Here are some points:
[-13  22  31  -4  41 -38  52   3   0 -13 -31 -50  48 -13  -4   2  -4  -6
 -23 -12  -4 -27 -28  25   6 -29   1  61]
[ 24  12   1  15  -8 -16  37 -19 -26  45 -60 -12 -32  -7 -28  32 -53 -15
   3  -7 -28  31 -11  36  -1   4  -2 -22]
[-10 -45  -3   3   7 -29  29 -25 -29  23 -12 -29 -16  38 -45 -18  29  12
  -5 -12  28 -28  15  -4   1  33  -7  28]
[ -3  19 -16 -18  21  22 -13 -10  21 -37  71 -14  25   4  35 -11   2  14
   0  17 -45  15   0  -6 -12 -37  14 -10]
[-29  15 -11 -41   6  31 -76  51  49  16  52  55   7  62  -5 -83  15   0
   8   1 -27 -26  70 -63 -42  -9   6 -11]
[-25  -2   4 -13 -20   8  23   6  -8   5 -12   5  23 -24 -15 -25 -14 -14
   7 -24 -18  25 -13  11 -29 -41  -2  13]
[ -2  14  15 -20  12  44   6  31  12 -15  -7   7 -17   0  27  -5  -5   3
   4  -9  10   6  -2 -11 -15  19   0 -26]
[ -2  -6  21   5   1   4  -3   8  -7 -37   3   3 -27   4  28  18   0  11
  25 -11 -19 -17 -18   0 -32  34  -2  12]
[ -6   9 -17 -16  -2  19 -11   4  33 -11  26  -2  19 -20   8 -29  -2   7
  31   6 -38  17  -8  -6 -15 -31  17  -2]
[  5  23  21 -11  12 -23  51 -49   9  35 -39 -36  23 -29  24  20 -12 -57
 -36  -8   8  24  -5  47  12 -37  -2  26]
[-24  -8  12  15 -66 -13   1  -2 -63  13 -74 -39 -16 -54 -53   4  15  75
 -35 -63  23 -73 -24  44  82 -15 -77  76]
[-47  36 -12 -73 -82  29 -44 -16  26 -20 -23  30 -20   6  20 -19 -36  35
  40 -54 -20 -46 -23  54   1  15  -5  24]
[ 22 -12 -23  88   5 -11 -50  10 -36 -20 -14 -16  21  47  18 102 -34 -48
  35 -19 -65 -67 -52 -24 -10  25  66 -15]
[ 15 -27 -19 -11   7 -81  47 -49  14  26  34  22 -29 -14  -7 -40  20 -11
  23  30  46  42  -1  47   3   1  12  -6]
[  0 -10 -16  30  12  -8   0 -22 -15  20   2  21  15  -3 -17 -42  47  30
  -9   4  45  13  -2  11  17 -12 -15   0]
[ -4  18  -8 -18 -41  -1 -46 -46  20  26 -11  17  -1  59 -52   1 -52  55
   0   2  -5 -57  22   8  13 -21  19   4]
[-11 -12  23  19  -2 -53 100  18  -5  20  26 -25 -12 -10  36 -22  20 -28
  28  25  -2  89  21  19 -35 -77  36  -2]
[ 14 -33   1  41  36 -16  64  20  22 -25  63   4  42  42  58 -39  47  -6
  32   9  24  55  36  25 -43 -71  56 -10]
[ 26 -57 -20 -61 -53 -15  29 -19  -3  18 -30  22 -15  23 -25 110  26 -24
  -1  19 -46 -13 -55  72  32 -21  31  11]
[ 11  30  56   8  14  41  30  31  14  13 -57 -42 -53 -13  13  66 -56 -59
  -4 -31 -25  -1 -11 -11 -14  81 -22 -29]
[ 36  -2 -45 -37  -3 -35   0 -27  36   1  44  52 -46 -19  45  14  15 -12
  33  48  12  43   2 -43  14  16  26 -77]
[ -9  -1  -1 -15   3 -18  10 -15   8   0   6  -4   5  -9   9   5  -2 -15
   0  16  13  12   5   4  10 -16   8  10]
[ 20   7  -6  -7 -19  -2  -5 -18  11   5   7  -6 -14  -7 -22   8  37  39
 -18  23  33  -9  13   4  19  27 -34 -10]
[ -8   2  -9 -41  19 -28  -2  -2  18 -18  45  31  -6  23  22 -13  11   4
  -6  23  40  -9  26 -24   7  24   5 -19]
[ -2 -14 -69 -55   7 -20  -5 -32  38  -1  45  27  -8  12   9   7  29  15
 -11  26  13   2  -6  23  28  11  -3 -11]
[ -15   22  -21  -25   -4   13 -104  -14   14  -18    2   15   34   12
   19  -45    1   15  -19  -11  -20  -27    8  -42   -2  -19   15   29]
[   3   27  -13  -16   11   33 -107    3   59  -11   44  -19   11    8
   62 -127   80  -11  -14  -25   35  -24   46    5  -31   22  -23  -19]
[-83  37  11 -46 -62 -39 -10   3 -69 -76 -95  34  28 -40 -10 127 -55 -55
 -52   0  -3   3 -42  -3 -10  29 -44  71]
[-33  26   9 -53 -11  20 -32   7  37 -29  11  15  16  -3  21 -45   8  10
  -1  -4   8 -10   3  -1 -31   6  -8  10]
[ -3  -9  -2  80   0  25 -28  12 -52 -21  -7 -24  10  -7 -18  96 -51 -58
  43  -5 -93   4 -80 -70 -22   9 107 -12]
[ 28 -55  -7 -18 -22  -8   2 -15  23  36  18 -17   1  13 -42  62  36  -3
 -20  17 -18 -46 -40  30  24 -14   9  14]
[-19 -16  14  11 -31 -57  49 -24 -20  30 -48   0  -7 -39 -30 -24   2  19
   0 -13 -14   2  22  23  21 -21  -2  51]
[-55   4  38 -58  28  55  15  -7   8 -30 -46  -1  46   7 -20  39 -21 -25
 -43 -21  -9  -9  -6  29  -3   7 -30  58]
[ -9  14  11  27 -15  32 -16  18  16 -15 -35 -13  18  23  56  26   0   0
  -8   1  -4 -11 -18 -10 -35  -7   0  -5]
[-37 -26  31 -93  17 -39  17 -44  26   5  48 -30   8  14  11 -11  23 -40
 -58   0 -11 -13  65 -24  -2 -53  28  51]
[ 17  56  -5 117 -12 -42  25   6 -23  35 -55  -9 -10   0  78 -29  -1 -54
  12 -18  42  72  34  -7 -30 -40  19  -4]
[-16 -19   3   2  19  20 -22   6  24 -27  56 -20  12   4  16 -22   1  26
  10  22 -42  16  -7 -21 -14 -25  20  -7]
[ 24  31  37  13  27 -18   9  23   5 -15 -31  14  12 -25   4  11  -6 -54
 -26   5 -12  22 -61   7 -80  32   7 -10]
[ 25  23 -12  97 -49  27 -27  39 -24 -39 -31   7 -69  15  64  31   7  31
  44  -9 -30 -20 -23 -26   6  71 -15 -60]
[-29 -27  25 -12  -5 -24  59 -12 -22  47  14   1   3 -16 -70 -49   9  55
   7 -21   5 -16  29  16  -1 -36  15  41]
[ 21  18 -63 -48  43  -9  -1  -2  20 -17  66  71 -38  26  58  51  10 -17
  22  60   4  18  28 -67  27  26   4 -73]
[-81  49 -15 -87 -68  66 -18  -7  41  -1  11  35 -10 -30   9 -47 -49  53
  40 -61 -82 -40 -52  80  -4 -64 -10 -18]
[-45 -28  20  14 -36   0   2  15 -18   4 -32 -61  16 -15 -49 -25  14  14
 -35 -21  -9 -66 -53  91  53 -31   7  88]
[ -6 -35  46   4 -66 -10  31  -8 -60  38 -62 -47 -31 -10 -26  23   2  29
 -53 -38  17 -44 -30  50  30 -16 -13  84]
10 more points follow, each with its number after it:
[ 25   2 -19  17   5  25 -25  -2  13  26  35  -3  29  15 -29  -1   5   3
 -21  30  33  -3 -20   2  -6  38  12 -39] 0
[  3  43  26 112  29 -33  40  31 -24   5 -12   7  65  26  44 -10  24 -63
  -4  22  40  76  51 -36 -42 -50  32  -7] 1
[-127   38   87 -127  -73    1   21  -17   41  -57  -54   16  -21  -24
   70  -18  -54  -81    2  -65  -22  -66   51    2  -37  -15  -12   72] 2
[-22  -4  55 -56  27   3  13  -8  21 -17  -1 -33 -19  33  -5  -6 -15  -7
  13   8 -10 -21   2 -23   8  15 -19  34] 3
[ 73 -55  50  56  22  30  21  45   9   9 -10  14 -59  -7 -11  60   4 -14
  64  10  -4  86  -7 -30   6 -56  26 -65] 4
[ 50   7  -1  51 -21  22  -1  -8 -12  54 -37 -28  28 -10 -21  14  -3   7
 -46   9   4  -7 -15  42  42 -45   0  27] 5
[  3 -10   4 -76 -44  39  10 -11  48  -6 -11  11 -44  -3   9  22  26  43
   5   4   1 -27 -51   2 -14  45 -23  10] 6
[-14 -16 -14  -4 -23   9   2 -20   0   8 -26   9  14 -10   4 -12  -4 -32
   0   8   2  26   6  46   1  -6  15  12] 7
[-11 -42 -51  28  20   4 -13 -19  -5 -36  68  17  14  27   3 -20  49  29
  30  16  45 -30 -33  22  27  20  10  15] 8
[   1    8  -32   48    3   44  -18   26  -51  -31  -35   14   36    2
   29  117  -15  -55   31   -7 -120   -1  -74  -46    7  -18   46  -27] 9
Which of these numbered points is nearest to each point below by angle, seen from the average point of the first points? Its number follows each.
[ 32  13 -19 -81 -19 -46 -22  34  32  61  18  46 100  -3 -34 -17  -4 -58
   2 -30  -3  53 -18  43  10 -43   2 -15] > 7
[  1   7 -30  -6  -2  -4  -9 -12   3  20 -13  13  20   1  -2   9   2 -11
   4  -3   4  20  -9  11   9 -15   8 -10] > 7
[-20  11  28 -35 -10   9 -11   9   9   5 -33   4  34  11   8   1 -25 -18
 -21  -7  -8   1   0 -10 -18  -7  -2  15] > 2
[-16   1   8 -30   7  -2  27   2  23   2   0 -28  42   2 -22 -56 -22 -24
 -22 -19 -16  16  15   5   1 -41  40  36] > 7
[-20  -2  73 -85   4  14  19   7 -10 -26  -3 -52 -12   3 -36  12  -6  -3
 -39 -13  -2 -63  -5  10 -32  35 -37   6] > 3
[-74  48   2 -89 -17 -11   6 -36 -34 -37   2  28 -40 -58  10 -37 -22  49
 -15  24 -15 -11  54   5 -20  19 -51  -7] > 2
[ 77  -7  20  41 -27  44 -10  26  26  69  15  -4  31  38  -6  10  -4 -23
 -29  28  25  22  -6 -19   4  24  16 -40] > 0
[-24 -19 -14  -6 -32   5  10 -13 -17  15  -8 -34  31   1 -49   3  -2   9
 -34 -21 -29 -34 -26  68  35 -46  13  55] > 5
[   8   11   19   55  -18   -9   12   21  -48  -67  -76   18   28  -14
    1  127  -58  -91   43  -15 -121   -9  -77  -39  -13    3   65  -14] > 9
[ 38  13  78  31  -5  36 -22  15 -33  29 -64   8  27  25 -10  34 -37 -82
 -52 -15 -37  11 -63   3 -64 -33  16 -21] > 9
[-27   7  -7 -41  -7 -26  22 -26   3  -1 -25   8 -14  -9  17  13  12  -6
 -23  15   3  -2  21   4  22 -14 -17  34] > 2
Now 10 new points, numbered from 0 again:
[  0   8  65  -5   1   0  17  26 -10  46 -66  18  37   2 -72 -44  16  27
 -24 -45  -5 -19  11   9  -5 -68   0  65] 0
[  5   6 -31  21  21 -12 -23 -18 -33 -18 -37   1   0 -52   4  35 -39  24
 -24  14  18  28  -6   5  43  30  -9  14] 1
[ 41  22 -24   1  33  -1  36  -6  33  11  14   7   5  20  18   7  -3 -38
 -16  51  58  56  28 -24  -7  15   2 -65] 2
[  3 -25 -48 104  72  45 -19  -4 -79 -25 -22  67 -33 -11 -16 -58 -13  56
  50 -21  52  22  75   1  32  11  -6  -5] 3
[-34  45  61 -65  -5 100   9  20  24 -21 -87 -49   2 -27 -27   2 -22  30
 -19 -37 -10  -8 -14  30  13  13 -39 -27] 4
[-22  12  34 -25  33  18  32  24  14 -10 -38 -18 -37  -8   3  38 -34  16
  21 -30 -16 -33 -10 -32  10  20 -15 -10] 5
[ 42  33  84 -91  38 127 -90  65 102 -23  43  18 -10  75  16   3 -71   4
 -51  47  76 -47   1  -6   0 127 -50 -94] 6
[-34  17  42 -35  17  -6  23  13  16   9  11  -7  41  -9 -10 -49 -15 -26
  18 -31 -13  18  17  -8 -12 -54  24   9] 7
[ -2   0 -61 -33  -3  45 -32  44  20 -42  46  33  29  12  -5   8 -26 -26
  21  -8  10 -13 -33  12 -19  56  52 -45] 8
[ -7 -44  -4 -84  43  -8   7 -62 -10  -8  19 -36 -48 -21 -43  30  21   1
   9 -14 -40 -74 -49  18  93  -4 -45  24] 9
Which of these numbered points is nearest to each point below by angle, seen from the average point of the first points? Its number follows each.
[-21 -30  -7 -48  -2  50 -26  57   6 -41  24  35  33 -19 -33  13 -23 -47
  22 -12 -18 -13 -56  17 -39  73  33 -30] > 8
[-32 -19  96  -5   9  12  35  57 -42  39 -62  13  83  17 -88 -77 -12  13
 -77  -8   5 -15   0  -2  33 -39   0 101] > 0
[  2  30  18   6  -8  25 -39  13  21 -25   2  30 -20  44  59  64   6   7
 -25  29  31 -14  26 -36   6  12 -16 -11] > 6
[  13    2  -13    5   49   -1  -64   18   -7    0   -6 -103   18   40
  -29   -4  -31   11  -14  -28  -22  -76  -22 -104   -6   44   23   35] > 5
[ 10 -34   1 -27 -24 -25   5 -48   5  13 -24 -33 -48 -26 -26  34  15   4
 -12 -26 -18 -43 -53  19  37   6 -28  28] > 9
[ -3 -45  39  -9  56   7  39  16 -39 -13  14 -44 -25 -21 -49  46 -46  -9
   1 -15 -97  33  42 -11  25 -64  22 -32] > 5
[ 13   4  38 -15  29  36   8 -15  43  11  43 -45  -4 -10 -15 -26   1  40
 -37  24  14 -11  31 -12  -7 -12 -15  17] > 6
[ 27  -1 -35  47   4  56 -46  21 -19 -57  18  56  -5  35  54  17   8  63
  40 -15 -24 -28 -32 -14 -34  62  -4 -52] > 8
[ -9 -17   9  35 -16  15 -25  21 -16  17 -16 -25   1   2 -44  -7  -1  39
 -60  -7   9 -60  -4  10  37   8 -23  30] > 0
[ -7 -27  -3   9 -25 -26  50 -10 -21   8   6  31 -37  -5  -4 -34  19   3
  47 -15  46 -20   2  11   2   5  22  22] > 3
[  2   0 -50  23 -18 -37 -10   1   4   0   9  33   1 -29   2  -6  22 -41
  51  -1  -8  26  -5  -2 -24   7  35 -21] > 8
